In the rows, 128 means zero.
Turns in one plane each, and the order they were made in; the first pair answered
U (before => after):
[135 252 161 140 135  68 101 138 160 156 142 117 165 142 164 131 156 113
 150 144 144 128 109 148  83 149 120  84 115  81  90  86 102 133 157 182
 152  87 102 182 115 114 100 149 106] => [139 243 170 151 116  83 105 164 142 163 140 101 174 118 163 110 156 103
 144 133 148 128 123 130  57 126 136  96 134  70 100  85  76 143 155 178
 151  81 108 181 120 118 108 155 115]
[140 144 141 103 111 136 135 103 136 116 164 152 152  93 109 141 133 134
 128  84 112 147 106 144 115 139  87  94 125 140 129 124 131 141 105 144
 132 134 121 169 170 151  97 140 117] => [154 116 141 110  90 145 139 139 112 127 151 117 171  73 111 123 109 122
 122  96 120 149 125 120  84 116 110 104 138 126 131 135 113 152 108 138
 127 130 121 143 163 139 113 148 135]
[159 141 125 143 112 132 142 118 150 164 121 114 176  88 135  99  89 113
 172 136 137 138 128 134 105 129 145 137 151 152 131 135 120 121 110 161
 118 160 147  90  93 153 136 153 153] => [150 161 116 134 129 117 135  90 170 157 118 137 168 118 132 128 100 125
 177 146 126 134 112 156 131 156 122 127 127 167 128 129 141 112 114 164
 116 160 137  96  97 152 129 140 141]
D (before => after):
[153 170 153 143  99  95 131  99 145 129 107 177 149 194 118 102  96 145
 186 143 101 136 176  95 152 116 122 141 121 170 103 160  96 141 119 172
 176  88 120  83  93 137 139 157 147] => [168 104 119 124  93 109 114 115 118 121  86 157 176 169 107  52 108 160
 147 152 115 113 161  96 134  93  96 144 110 164 123 183  75 142 105 167
 122 133  85  92 144 120 127 169 169]
[ 98 195  81 124 164 100 114  92 130  96 106 158 106 157 115 156 164 129
 100 101 124 119  86 148 191 142 129 119 158 170 135 146 176 151 133  98
 141  98 150 116 150 120 126  63  92] => [110 160  57 107 162 108 109 103 120  91  98 143 129 144 104 122 177 136
  79 101 131 103  74 151 176 128 110 120 149 164 150 163 160 151 121 100
 107 134 133 122 186 111 125  74 111]
[118 102 111 134 144 133 124 106 130 129 124 146 130 120 130 112 139 145
 120  75  99 106 117 138 132 100  91 148  87 140 137 143 131 105 100 131
  96 158 106 176 164 130 125 121 151] => [102 157 141 149 149 121 134  88 150 137 143 158 114 148 136 160 125 132
 154  78  84 126 138 129 153 132 118 147 100 140 114 124 150 103 117 133
 142 113 134 165 112 140 132 109 131]
[133 110 100  61 143 107 114 108 169 104 131  91 141 170 163 113 124 165
 131 111  95 152 126 116 159 195  75 115  66 159 137 123 128  97 134 150
  94 134  79 157 195 111 114 130 165] => [109 140 120  91 140 121 132 115 184 101 155  91 121 154 163 111 128 151
 150  44  97 158 148  92 138 179  96 135  89 152 123 107 111  86 143 142
 151  91 107 196 192 125 127 113 150]
S (before => after):
[140  78 119 107  76 131 103 209 104 148  94  82 113 128 153  98 123  90
 122 213 123  89 183 127 121 114 139 132 166  81 116 119 105 190 151 111
 111 139 153  53  88  92 144 154 139] => [159  83 149  97  56 138  96 196  98 135 134  92 155  90 125 111 138 118
 127 186 103 100 160 149  84 118  99 104 164  97 131  81 110 212 121 121
 125 133 151  84 127 129 123 190 162]
[150 152 119 112 137 105 107 127 100  85 137 119 144 127 133 128 178 134
 115 137 126 106 119 115 144 156  81 118 114 158 100 111 131 123  75 119
 114 126 100 143 185 109 128 130 135] => [144 154 107 117 147 105 111 127 106  96 121 116 125 149 148 116 173 123
 114 148 132 103 124 105 159 155  97 134 112 166  96 130 138 104  95 109
 105 133  95 132 168  94 141 119 118]
[113 111 115 146 113 134 130 147 121 113 136 123 135 110 132 111 149 129
 123  80 131 124 115 148 106 131 106 137 149 107 113 121 108 133 120 131
 141 108 131 176 134 133 133 147 140] => [113 115 115 128 129 129 129 123 140 112 134 139 137 119 128 123 145 138
 122  85 117 131 104 164 124 142  85 126 123 118 111 126 116 124 114 131
 129 117 122 184 137 136 120 143 143]
[119 130 127 134 143 140 154  87 140 118 125 149 137 140 115 154 171 127
 125  98 130 127 149 164 117 142 106  93 146 109 129 139 141  60 137 168
 145 102  98 136 148 163 106 111 121] => [119 133 110 134 158 132 156  92 144 129 114 144 123 155 122 150 161 115
 120 111 135 126 157 165 134 145 122 108 146 104 125 154 138  54 143 166
 145  99  91 127 130 150 117  91 106]
Pairs:
(two turns a pair)
[148 157 131  24 104 150  98 128 159 168 185 130 155 117  96 126  94 160
 177 134 116 148  91 146 114 158 110  59 138 138 101  90 180 126 135 168
 135 116 119  93 100 146  95 154 105] => [136 130  85  12 140 157 104 114 170 157 154 136 147 117  93  86 112 169
 150 111 134 129  68 145 128 139  84  80 105 150 106 119 158  87 127 158
  86 159  75 122 136 123  98 142  96]
D, S
[ 76 127 141 144 137 108 119 167 133 104 142 101 108 101 159 150 124 122
 139 157 132 102 122 137 117 141 172 137 191 115 116 108 119 165 144 126
 150 102 153 102  82 100 113 132 120] => [101 105 136 118 125 111 105 160 121  92 147 103 139  80 145 153 138 147
 135 171 120  98 105 167 102 150 136 115 167 130 139  96 130 187 114 134
 128 132 134 103 115 115  85 159 143]
S, D
[ 81 130 130 117 148 140 133  78 143 126 180 121 128 127 107 104 137 126
 131 114 141 118 129 124 140 124  72 126 147 121 141 137 104 156 139 136
 122 108 135 112 187  97 146 149 150] => [ 75 153 132 119 152 123 133  74 153 141 178 126 110 153 118 124 126 112
 141 135 141 131 133 118 154 135  90 126 145 125 127 139 116 153 157 137
 136  97 147  86 154  86 154 140 140]
D, S
[129 134 143 119 149 125  81  92 125 162 139  98 122 116 111  91 141 181
 118  99 128 126 161 124  75  71 102 153 123 114 121 115 116 110 140 106
  96 168 118 139 172 113  89 114 169] => [126 172 175 139 149 124  92 106 131 179 150  96 110 134 120 121 120 160
 150  99 121 149 188 106  76  83 143 151 144 103 103 107 119 111 157 113
 136 127 158 117 129 129 100 114 163]
D, U
[ 75 208 161 150 143 112 148 132 144 150 145 128 111 173 146 161 119 118
 160  91 104 126 133  96 141 128 154 147 183  88 117 112 126 112 184 142
 168  57 199 122  92 105 125  85  96] => [ 79 160  91 101 164  94 117  81 146 113 128 146 131 176 124 144 180 168
 111 127 100  87  56 165 162 138  44 118 124 126 151 119 154  96 154 148
  75 150 122 155 175  97  81  90  96]
D, U
[107 139 121  85 161 106 109 148 189 123 121 122 123 122 148 124 171 134
 101 122 168  90 137 113 131 126 157 157 126 126 147 100 155 116 105  97
 110 105 120 136 140 121 131 107 102] => [113 141 128  93 146 108 106 157 187 128 123 108 126 124 152 130 166 132
 103 127 173  92 144 104 122 126 169 156 140 117 154  96 154 132 110  98
 120  96 133 122 128 117 139 112 109]
D, S
[138  73 124 117 116 152 150 109 126  92 163 140 164  75  95 103 167 135
 146 148 120  93 111 167 111 101  65 143 125 166 117 106  78 119  56 140
 121 166 106 154 178 135 177 111 125] => [100 144 135 141 158 138 177  82 165 100 176 168 115 112 113 135 151 115
 174 108 115 112 130 151 155 123  97 154 124 173  81 110  78  86  85 137
 172 116 135 170 133 135 194  78  84]
S, D
[135 120 119 124 113 115 116 114 132 134 125 109 122 132  89 125 146 146
 105 141 142 127 121 149 119 141  91 121 121 139 142 131 137 116 117 131
  95 156 112 130 158 140 107 125 143] => [105 146 125 152 122 124 139 120 146 132 135 108 101 137 105 121 147 127
 114  91 150 133 137 125 129 126 123 148 149 127 121 135 117  97 131 123
 141 116 129 157 141 140 129 106 117]
S, D
[140 139 146 120  90 130  95 122 112 116 149 111 138 133 113 155 148 132
 112 179 107 121 129 167  92 144  93  95 140 137 121 100 164 159 123 150
 121 153 112  88 127 139 108 141 142] => [125 144 135 113 125 135 109  93 134 100 162 132 134 121 103 145 157 147
 109 116 104 118 114 173  99 128  62 109 111 153 115 110 151 127 108 141
 125 156  98 145 156 151 106 125 133]
D, S
[141 124 122  92 140 124 155 113 110 123 177 186 178  99 136 104  88 137
 135 171 125 160  86 195 139 133  67  92  51 155 128 108 149 155  79 146
  94 142 107 111 118 147  93 154 189] => [118 172 150 115 144 122 165 101 124 126 198 203 154 124 140 137  76 127
 164 151 119 177 110 184 148 150  92  94  65 154 102  97 163 159  92 152
 146  95 139 111  83 160  96 149 172]
D, D
[130 128 121 141 150 129 122 138 129 143 114 127 115 155 138 145 101  96
 145 131 127 146 144 110 166 148 165 137 125 121 106 133 109 108 129 123
 119 129 134  93 112 119 142 106 120] => [129 115  92 125 166 125 117 122 138 134 101 134 124 155 133 138 122 115
 129 133 130 132 123 130 176 142 132 132  98 134 116 144 113  96 120 120
  92 154 110 114 139 111 128 108 124]
D, U
[101 132  87 139 134 114 105 123 128 125 113 122  84 162 135 133 162 129
 111 158 148 104 119 138 141 147 136 133 161 128 113 110 136 128 152 133
 136 129 127 132 126 115 141  98 100] => [ 95 133  92 145 136 116 113 119 132 121 119 119  82 156 134 126 162 126
 113 139 151 100 120 129 137 139 134 137 162 129 110 115 136 124 146 135
 138 121 127 145 131 120 141 100  96]
D, D
[139 151 165 150 165 129 140 140 140 169 108 134 157 109 121 115  58 101
 124  86 122 151 153 102 148 142 188 132 135 116  84 180 141 140 134 128
 117  84 115  94  54 118 145 129 143] => [127 160 168 165 155 126 137 142 137 167 113 134 144 123 121 118  74  96
 122  85 124 143 156 105 142 150 190 130 150 119  81 172 150 140 145 129
 136  76 125 106  51 118 151 125 133]
U, S
[ 96  67 127 102 196 118 123  82 138 149 123 171 159 111 133 139  65 127
 113 158  96 116 131 140 159 155 105 170 130 168 108 163  84 111 121 123
  78 148  83  84 127 126 115 103 132] => [ 82 103 152 114 204 108 134  78 149 151 137 182 141 124 141 164  57 120
 137 145  88 133 149 127 166 165 128 173 141 167  86 150  92 107 134 118
 117 122 107  89 102 127 122  93 119]
D, D
[125 187 121 145 159 155 100  95 162  89 125 151 111 106  57 152 191 134
 136  96 166 162 142 119 121 118  81  93 117 163 102 125 107 134  44 164
 189 120 117 188  82 111  98  80 127] => [156 154 130 131 146 182 101 121 150 100 126 138 151  75  51 135 171 134
 132  93 163 165 143 109  96  99  87  91 113 153 112 133  92 153  22 164
 166 135 108 171  89 114  97  96 160]
U, S
[145 130 144  89 176 165 134  97 161 108 130 158 134 103 124 127 122 156
 128  50 115 143  99 147 133 121  94 126  62 132 109 152  98 105  75 148
 109 168  89 178 173 147  82 131 133] => [157 136 142  71 183 152 122  91 162 116 120 166 136 126 123 148 114 160
 135  95 100 148  94 162 149 139  92 117  50 139 108 154 123 108  79 152
  91 173  89 150 154 142  76 129 133]
D, D
[134 129 190 107 155 143 174 150 149 141 175 164 160  93 118 126 102 134
 153  50 116 175 153  91 102  91 157 109 116 114  93 154 123 115 105 120
 153  94 130 101 107 155  95 128 144] => [147  86 163 104 149 152 172 155 140 133 159 151 178  76 109  96 112 140
 130  57 127 156 143  94  93  77 141 116 106 110 104 168 106 123  88 114
 120 129 106 109 138 144  97 138 163]
D, D
[128 169 140 101 128 137 129 102 164 133 121 163 117 131 117 171 146 146
 142 128 120 122 120 154 137 140 105 112  96 138 116 132 155 113  97 122
 140 118 136 128 123 141 133 133 104] => [127 113  93 104 130 144 129 132 148 134  86 142 119 122 123 126 151 136
 108 130 150 100 110 138 129 110 110 137 103 124 131 167 125 103 100 112
  96 150 108 127 148 108 154 127 107]
S, D
[ 99 102  74 157 124 138 105 125 147 120  63 101  96 105 136 100 187 136
  93 133 129 136  98 176 153 126 156 122 162 153 138 121 111 138 163 131
 103 138 138 138 165  98 120 115 146] => [105 120  84 152 123 125 103 117 150 120  60 103  88 129 140 125 176 130
 106 167 111 146  96 185 174 147 157 107 153 157 128 118 128 141 170 138
 101 132 145 118 141  97 115 113 146]
D, D
[123 174 125 113 152 121 131 105 168 117  97 170 126 185 133 152 110 124
 128 163 115 142 125 139 179 143 126 108 100 140  82 123 125 114 106 130
 113 126 131 134  77 118 130 122 136] => [102 185 135 140 145 136 155 115 175 102 113 173 124 166 133 140 118 111
 128  96 123 141 137 114 156 124 137 126 126 130  81 115  96 104 104 127
 154  98 143 179  94 123 138 114 117]
D, D
[113 111  86 121 136 117 122 109 155  94 131 117 119 131 116 152 161 153
 117 133 125 101 116 164 168 136 102 124 125 132 142 121 131 119 128 115
  90 145 135 145 160 118 110 117 113] => [ 89 127  90 150 136 113 131 119 152  96 126 109  98 143 127 148 153 133
 116 108 137  99 136 144 167 129 139 144 155 120 127 129 115 112 145 115
 118 121 152 153 139 105 130 103  96]
S, D
[119 147 130 129 127 101 121 125 134 119 125 126 114 151 132 161 150 142
 141 140 130 123 124 134 130 150 130 112 133 150 118  95 162 139 147 134
 135 122 133 131 122 141 119 126 119] => [139 121 138 142 104 120 129 160 120 128 126 106 130 124 131 135 138 122
 134 131 141 126 143 110 101 128 150 130 158 121 131 105 137 147 147 125
 132 113 143 119 124 135 129 130 138]
U, U
[ 91 116 109 167 116 133 126 159 104 140 130 113 109 127 137 118 146 129
 113 126 147 126 130  92 108 116 136 135 176 112 141 130 109 161 122 120
 127 124 116 136 128 117 137 111 136] => [105 133 139 158 109 123 116 153  99 140 147 119 108 134 130 151 144 135
 127 148 127 138 138 113 113 136 139 114 175 117 138 105 131 177 124 127
 146 116 134 116 109 131 122 126 140]
D, S
[ 94 185  97 144 178 107 131  87 191 137 132 172 104 178 152 163 146 150
 101 114 132 109  82 137 181 150  91 112 107 136 136 121 155  89 137  94
 118 153 121 149 156 109 123  77 102] => [ 86 147  64 167 162 122 132 128 165 141 103 138  90 168 165 110 141 128
  75 103 158  85 103 110 161 112 120 147 146 110 150 147 127  89 151  84
 106 152 115 146 165  84 143  70 100]
D, S
[149 125 147  83 163 101 132 106 140 134 114 138 146 144 140 161 111 156
 162 155  99 140 130 130 170 159 117 104  93 157  88 117 154 120 119 158
 131 128 103  91 107 148 121 125 159] => [128 152 162 118 156 114 156 111 149 131 139 141 130 130 142 156 108 154
 172  90 100 149 148 113 151 146 138 118 127 145  80 105 131 112 124 153
 184  93 132 129 108 168 137 114 146]
D, D
[104 120 134 147 134 152 146 127 133 123 130 116 138 120 146 137 114 124
 109  79 120 147 139  97 121 119 119 129 136 136 114 135 126 141 128 119
 153 125 144 151 143 143 132 128 135] => [118 123 130 138 136 134 135 131 130 138 110 117 131 153 158 156 104 119
 117 147 115 157 135 108 148 140 135 117 134 138 108 140 154 155 140 124
 133 138 149  94 108 122 118 127 139]
D, S
[172 104 134 128 125 115 124 144 111 108 119 119 148 134 119 104 121 120
 130 147 143 146 114 128 125 111 134 110  89 133 140 150 138 121 108 141
 108 165 117 115 138 108 112 134 151] => [164 144 151 127 134 109 130 134 115 116 124 131 125 152 129 137 113 120
 150 152 134 168 124 127 142 128 147 105  88 135 127 136 156 119 126 142
 129 138 136 105 105 116 110 127 143]
D, D
[138 123 146 161 110 124 155 151 131 101 196 105 139 105 107  91 162 170
 161  77 135 143 112 143  72 134  87 103 140 143 140  90 117 107  98 101
 127 157 130 199 177 123 150 122 142] => [123 155 148 136 156 106 157 104 170 109 190 144 119 152 118 132 149 170
 179  96 117 157 109 166 129 163  78  88  95 155 114  98 147  80 113 101
 128 155 132 182 140 123 142  96 122]
S, D
[148 131 107 121 115 132 132 154 132 145 130 113 120 140 137 112  91 134
 129 147 124 118 132 114 131  99 163 131 131 128 130 164 122 160 113 121
 132 135 141 103 100 149 123 142 158] => [114 176 103 128 135 130 139 121 161 133 153 141 105 151 129 134 124 155
 128  99 125 115 121 129 146 112 133 125 124 142 118 145 137 145 115 120
 169 122 142 157 124 171 124 127 134]
U, U
[144 107 136 107 121 158 140 119 148 110 111 128 155  38 146  71 135 169
 123  46 101  95 126 102 110  98 110 126 114 133 142 143  91 118 115 113
 136 165  97 196 204 160 125 114 158] => [127 186 195 129 118 146 147 114 161 138 140 143 123  78 167 143 101 144
 181  63  76 136 177  88 120 133 173 115 140 128 103 117 118 126 140 121
 214  94 161 160 123 175 132 104 142]
D, U
[180 146 153 117 145 151 162 145 138 162 119 127 149 128 133 137  71 102
 150 151 125 156 136 130 119 122 152 122 110 125 115 147 117 144 107  98
 103 130 120  66  68 139 125 139 141] => [168 160 165 136 141 156 176 148 145 156 138 128 144 118 129 136  76  99
 154 106 130 159 147 114 107 111 162 131 133 118 111 140 104 135 116  93
 132 105 133  93  72 148 130 133 133]
D, D
[123 103 121 139 117 124 122 143 122 104 134 135 142 152 104 148 142 135
 129 131 134 120 111 142 121 141 114 119 144 144 139 113 109 149 122 142
 111 170 116 162 173 124 123 134 124] => [117 138 146 156 117 123 138 147 128 113 146 142 125 158 117 165 126 123
 156 121 120 141 128 125 124 144 137 124 166 136 125 105 112 150 142 142
 149 131 141 162 137 135 131 131 112]
U, D
